Q: [  1.08   8.81 -10.94  13.36]
A: 13.36, -10.94

Q: [  6.254  15.113 -15.854  10.075  10.963 -16.210   5.263]
A: 15.113, -16.210

Q: [  9.839  11.636   8.190 -16.477  14.509]
A: 14.509, -16.477

Q:
[[  38.0  138.3   11.6   53.1  -67.3   23.9 -179.7]
 [  22.5  170.1  -19.2  -90.7  -10.6  157.6 -217.1]
 [ -19.8    4.1  -30.5   59.5   29.0   42.5   17.8]]
A: 170.1, -217.1

Q:
[[ 0.02 -0.05 -0.05 -0.14 -0.11  0.01  0.08]
 [ 0.02  0.17  0.03 -0.01 -0.07 -0.01 -0.01]
 [ 0.16  0.03 -0.10  0.09  0.10 -0.04  0.04]]
A: 0.17, -0.14

Q: [  2.8  -7.5   8.9  12.2  18.3 -16.9]
A: 18.3, -16.9

Q:
[[-0.122  0.107  0.098 -0.060]
 [-0.097 -0.127 -0.135 -0.081]
 [ 0.095  0.089 -0.076  0.120]]
A: 0.120, -0.135

Q: [-11.08   0.96  -4.57  16.69 -11.60]
A: 16.69, -11.60

Q: [ 0.892  0.850  1.366 -1.013  0.882 -1.297  0.552]
A: 1.366, -1.297
---
[[242 222 295 143 275 345 179 803 154 354 801 799 828 404 800]
 [227 157 344 169 308 487 140 960 108 305 944 912 982 357 935]
 [639 546 717 574 699 751 576 611 466 301 609 589 537 286 606]
 [555 656 450 633 476 374 638 326 743 813 331 359 381 807 337]
 [588 627 520 209 533 290 502 720 355 442 767 851 673 487 793]
 [426 395 472 355 458 507 376 738 339 417 737 732 737 443 736]
 [845 850 785 665 804 607 822 409 705 513 440 488 326 490 457]
 [779 781 740 709 753 641 779 420 720 565 436 459 368 540 445]
 [741 690 750 540 750 641 673 527 515 326 551 577 428 313 562]] Answer: 562

[[  9   9   1  -3   6   0  -9 -28  -8   5  15  -3 -12   4]
 [ 26 -13 -12 -10  -6   4   1  11 -17 -26  16  -8  12 -12]
 [  4  12  10  -5 -33  13 -47  19 -24  34 -17  34 -34   0]
 [ 10   8  13 -14   3   2 -22 -43 -12  22  17   6 -13  17]
 [-35  10  24  18   3  -4  -9 -17 -26 -25 -13   0  -4  -5]
 [-15   2  -7  37 -13 -15   0   0   7  -8  29 -15  13   1]
 [ 35 -21 -27   3  11  -1 -11  -2 -10 -28  10 -12  -1  -1]] Answer: -1

[[ -96 -125 -135  172  394 -125  245 -152 -224  342]
 [-845 -216  226 -144  102  322  125  -94   19   96]
 [ 281 -187  130  150 -197  370   57 -500  397 -344]
 [   8  -89 -104 -260  -55 -318 -530  151 -233 -219]
 [  15   70   10   40   17  205 -269 -147 -226 -535]
 [ 225  128   52   59 -121  184 -185 -286  -34 -612]
 [  14 -147  230  446   -7 -168 -369 -326  384   -3]
 [-671  275  152 -740 -263 -401 -275 -177 -452   79]
 [  69  414 -173   42   67 -182  -60  179   79 -184]
 [-551 -270  292 -746 -392  286 -320  256  345   76]
 [ -12  251  -81  301  461  -49  657    2 -526  232]
 [-256 -207  314  -34  -99  250 -202  -72  210   72]] Answer: 72

[[  3   5 -18   4   5   5  -6  22  16  21  15  13]
 [-14  20  -9  10  12  -7   3  11  26  12   5 -10]
 [-21  18 -21  -3   5   3 -17  -8   7   5  12   1]
 [-19  -2 -16  12  34  -3  12   5   7   8  -4   2]
 [  7   8 -23  20   4  14 -10  19 -10  14   4  25]
 [  4  27 -19  22 -17   3 -23  25  -9  19  -3 -10]
 [-16   8 -13 -10  35  16   6   4  15   8  -7  -4]
 [ 12  27  21   7 -10  -3  15  24  -9  16  -4  22]
 [ -2   1  -1  -8  -1   5  13  16  11  17  11  16]
 [-20  22 -15  -2   6  10   7   0  17   6  -6   6]
 [ -8  12  -8  13  24   5  12  15  -4   6  -4  35]
 [-16  13  -1  -7  37   5   8 -34  15   2  10  -9]] Answer: -9

[[20 63 53 55 54 79 57  1 36 72]
 [28 55 65 55 63 94 60 18 25 82]
 [24 53 42 49 68 78 72  7 28 83]
 [22 54 51 51 73 85 64  8 26 72]
 [34 45 52 54 70 95 57 15 34 62]] Answer: 62

[[700 590 173 674 446 724 575 596 750 512]
 [627 533 512 614 525 800 684 612 617 343]
 [402 778 430 640 342 344 582 660 546 495]
 [432 547 647 669 454 480 559 481 605 410]
 [245 939 544 498 415 606 478 502 445 348]] Answer: 348

[[533 579 661 503 662 707 502]
 [455 876 558 716 588 626 439]
 [185 825 766 828 732 854 984]
 [795 321 618 539 715 728 474]
 [679 721 329 615 934 547 548]
 [659 774 538 556 890 595 703]
 [503 517 908 707 412 848 742]
 [726 576 837 623 439 678 462]
 [403 762 658 667 730 724 522]
 [419 465 924 651 346 887 733]
 [690 856 669 747 983 647 859]
 [583 662 583 538 832 589 560]] Answer: 560
